[106 136 112 125 132 119 123]
125, 136

[145 121 103 138 149 142 146]
138, 149

[140 136 149 155 108]
149, 155

[142 148 152 141 153 149 151]
141, 153

[106 108 127 126 110]
127, 127

[107 136 105 155 125]
105, 155

[113 110 109 110 102]
109, 113

[[141 135 132 128 139]
 [135 113 151 142 127]
 [147 137 119 110 124]]
151, 151
---
Q:
[[126 127 135 126 124 115]
 [136 106 146 122 144 109]
 [139 106 139 122 145 117]]
A: 106

Q:
[[134 128 117 146 146]
 [107 125 137 134 129]
 [105 110 136 116 131]]
A: 110

Q:
[[139 141 157 144]
 [140 104 152 122]
 [113 110 154 114]]
A: 110

Q:
[[133 137 122 149 140]
 [149 112 151 122 120]
 [135 130 107 138 107]]
A: 130

Q:
[[130 132 131 154]
 [137 135 150 133]
 [133 132 135 139]]
A: 132

Q:
[[113 144 106 118]
 [152 149 127 142]
 [120 145 118 111]]
A: 145
---
[[127, 126, 126, 124], [104, 145, 133, 125], [123, 124, 125, 119]] => 104
[[145, 121, 110, 127], [156, 122, 153, 109], [129, 135, 129, 120]] => 109
[127, 125, 151, 132, 126, 146, 126] => 125
[102, 136, 123, 115, 117] => 102
[[119, 132, 133, 134, 129], [149, 127, 126, 132, 125]] => 119
[141, 103, 129, 110, 122, 104, 126] => 103
[145, 138, 148, 107] => 107
[112, 126, 106, 157, 119, 158] => 106
---
[[103 110 137 153]
 [129 115 143 120]] out 153, 129

[[150 123 121 123 124]
 [112 137 137 136 135]] out 124, 112

[110 141 128 105] out 105, 110

[[132 147 140 135 143 134 118]
 [129 153 136 133 145 134 116]
 [152 137 139 129 143 118 128]] out 118, 152

[125 144 102 133 114] out 114, 125

[[116 120 107 104 106 111 109]
 [116 122 101 120 108 111 105]
 [107 115 106 138 115 111 109]] out 109, 107

[103 109 109 145 113 140] out 140, 103

[[127 117 150 123 128 125 118]
 [129 128 131 154 127 129 120]] out 118, 129

[[107 118 126 131]
 [104 119 128 142]
 [ 98 107 142 156]] out 131, 98

[130 140 156 136 127 132 124] out 124, 130
---
[[135 142 116 143 103 111 148]
 [123 129 132 131 126 133 126]] --> 133

[115 141 105 140 103 109 112] --> 109

[119 100 145 131 140 105 134] --> 105

[[133 107 111 109 116]
 [108 120 121 110 116]] --> 110

[[127 121 138 142 123 146 115]
 [150 109 106 109 117 138 106]
 [133 126 125 119 133 124 107]] --> 124

[[151 127 130 134]
 [135 136 133 133]
 [135 133 132 133]] --> 132
---
[123 105 142 112 123 135 129] | 112, 142

[144 141 104 122 156] | 104, 156

[[109 135 149 142 137 117 117]
 [129 110 128 115 134 145 123]
 [109 130 149 157 138 134 126]] | 115, 157

[121 142 131 113 108 101 118] | 113, 142

[108 137 135 152 137 103 106] | 152, 152

[104 139 113 118 133] | 113, 139

[136 122 116 139 114 119 101] | 139, 139

[[152 146 132 124 150]
 [145 136 114 104 133]
 [151 111 138 140 127]] | 114, 152
---
(152, 114, 125, 149) ⇒ 152
(103, 121, 124, 116) ⇒ 103
(128, 154, 123, 158) ⇒ 128
(107, 112, 150, 156) ⇒ 107
(104, 128, 147, 115) ⇒ 104
(136, 129, 140, 102) ⇒ 136
---
[[109 108 136 123]
 [116 119 132 122]
 [107 105 129 126]] ans = 105

[[142 129 132 120 153 137 141]
 [145 129 122 117 148 109 119]
 [149 126 116 127 134 102 104]] ans = 126

[[112 110 120 156 111]
 [143 143 134 112 143]
 [144 147 150 126 145]] ans = 147

[[131 126 148 133 129]
 [127 139 135 122 131]
 [119 138  99 135 131]] ans = 138

[[108 124 125 120 113 125]
 [113 149 134 127 106 112]
 [119 152 129 128 119 112]] ans = 152

[[119 127 121 133 141 132]
 [128 126 135 124 129 127]
 [132 113 139 123 104 131]] ans = 113

[[128 130 122 131]
 [151 115 121 132]
 [152 127 125 112]] ans = 127
---
[[122 129 138 121 134 125 127]
 [116 133 105 134 139 142 132]] result: 138

[[140  98 135 139]
 [113 138 150 144]] result: 135

[[105 153 152 130]
 [144 100 121 136]] result: 152

[[148 108 106 128 154 127]
 [151 108 128 113 124 111]] result: 106

[[129 126 122 129 125 122]
 [137 116 117 128 105 115]] result: 122

[[108 131 130 131 110]
 [111 153 126 156 109]] result: 130

[[114 117 156 137 141]
 [117 106 122 138 138]] result: 156
---
[[126 133 127 112 124 113]
 [141 126 137 154 129 125]
 [127 131 131 130 129 131]] -> 125

[[107 151 104 107 134 155]
 [124 126 127 123 150 134]
 [108 118 137 109 137 151]] -> 134

[[154 150 136 125 140 128  99]
 [137 125 110 133 121 139 106]
 [149 151 137 125 144 126 100]] -> 106

[[150 150 128 124 135 145 121]
 [113 120 155 132 129 130 137]
 [113 132 128 111 119 130 118]] -> 137

[[143 133 108 101]
 [133 136 126 118]
 [131 136 133 129]] -> 118

[[130 103 122 124 106]
 [145 143 114 104 138]
 [130 127 155 137 117]] -> 138

[[126 121 140 142 133 131]
 [142 152 127 115 128 125]
 [120 111 130 132 127 122]] -> 125

[[111 142 145 104]
 [103 143 146 104]
 [112 146 145  99]] -> 104

[[152 135 119 139]
 [143 108 142 127]
 [127 135 130 125]] -> 127
---
[[112 139 117 118 106]
 [136 121 143 134 139]] Answer: 136

[[117 131 118 152 148 123 129]
 [127 149 148 126 103 134 104]
 [117 130 118 153 138 108 109]] Answer: 118

[[111 135 152 126 112]
 [133 134 137 128 101]
 [114 136 115 131 122]] Answer: 114

[[144 140 107 138 137 117]
 [134 123 103 119 125 145]] Answer: 123

[130 128 115 152 138 143 143] Answer: 115

[[145 144 146 136]
 [156 146 157 143]] Answer: 136

[132 113 137 129 112 106 108] Answer: 137

[158 143 128 117 146] Answer: 158

[[129 105 132 136 121 132]
 [136 138 115 143 123 126]] Answer: 138
---
[[123 104 125 123]
 [129 146 134 118]
 [143 116 131 148]]: 134

[[128 129 133 122 135 129 121]
 [104 127 119 140 120 127 139]]: 127

[[118 126 128 156 113]
 [130 131 126 153 119]]: 153

[[120 119 122 122 116]
 [156 117 140 106 107]]: 106

[[131 136 129 132 127]
 [130 128 123 113 116]
 [133 121 124 153 119]]: 113

[[121 142 123 126]
 [152 150 156 149]
 [130 128 132 130]]: 156

[[156 135 143 103 147 138 138]
 [143 122 129 110 136 146 131]
 [154 139 136 117 138 149 144]]: 146

[[130 126 137 124 130 125]
 [158 130 111 129 106 121]
 [124 135 125 132 123 139]]: 106

[[124 113 129 128 130 137 114]
 [128 123 120 142 136 121 153]
 [113 124 131 113 121 128 120]]: 121

[[137 116 145 102]
 [120 131 100 147]]: 100
---
[[127 136 127 114 121 124]
 [134 126 136 151 142 140]
 [127 135 118 110 115 117]] >> 127

[102 154 127 103 133] >> 127

[[151 136 139 154 107 138]
 [150 147 107 145 105 144]] >> 139

[139 109 107 130 129 149] >> 107

[137 141 128 107] >> 128

[127 133 146 136 125 105] >> 146

[125 135 152 134 128 131] >> 152
---
[[136 133 139 134 139 137]
 [154 141 136 137 142 135]
 [143 132 134 138 141 137]] => 137

[[123 137 131 113 134]
 [121 127 135 124 105]
 [126 125 134 137 133]] => 133

[[113 148 115 144 141 118 147]
 [119 136 154 126 146 119 139]
 [146 140 112 152 109 137 134]] => 134

[[156 149 124 140 155 109]
 [ 99 136 142 101 103 130]
 [102 153 151 110 136 103]] => 103

[[127 128 128 129 128 128]
 [146 130 124 150 130 128]
 [130 127 129 128 126 129]] => 129

[[107 152 104 152]
 [136 123 139 126]
 [152 144 112 106]] => 106
---
[[133 125 141 146]
 [157 134 131 127]
 [115 150 101 104]] >> 127

[[123 118 109 132 152]
 [132 136 133 140 125]
 [126 118 141 120 126]] >> 125

[[128 128 124 104 126 126 133]
 [127 124 125 154 140 130 125]
 [131 130 131 156 135 132 123]] >> 125

[[148 131 130 131 135 129]
 [132 132 129 128 128 155]
 [145 131 130 139 131 129]] >> 155

[[136 133 120 111]
 [136 106 139 143]
 [115 113 119 125]] >> 143

[[132 103 125 148 140 145 144]
 [107 105 149 122 142 107 110]
 [145 127 103 124 116 145 152]] >> 110
---
[[117 116 128 116 128 122]
 [132 125 129 133 129 153]
 [140 119 130 128 123 133]] result: 128

[[111 122 124 125 125 133 102]
 [134 135 119 131 152 133 111]
 [143 141 120 128 151 135 121]] result: 124

[[130 129 131 105 106 128 129]
 [114 133 132 147 146 126 135]
 [138 128 127 123 125 127 137]] result: 131

[[142 127 126 108 137 102 122]
 [140 117 129 144 132 144 139]
 [150 146 137 114 116 145 139]] result: 126

[[112 109 142 140 144 120 117]
 [146 147 131 116 112 122 133]
 [111 107 132 140 145 135 128]] result: 142

[[153 111 109 120 132]
 [138 139 154 107 138]
 [105 153 116 136 104]] result: 109

[[116 120 148 150 128]
 [109 120 142 139 136]
 [128 121 119 125 151]] result: 148

[[138 140 148 116 139]
 [142 136 152 118 138]
 [123 128 123 126 138]] result: 148
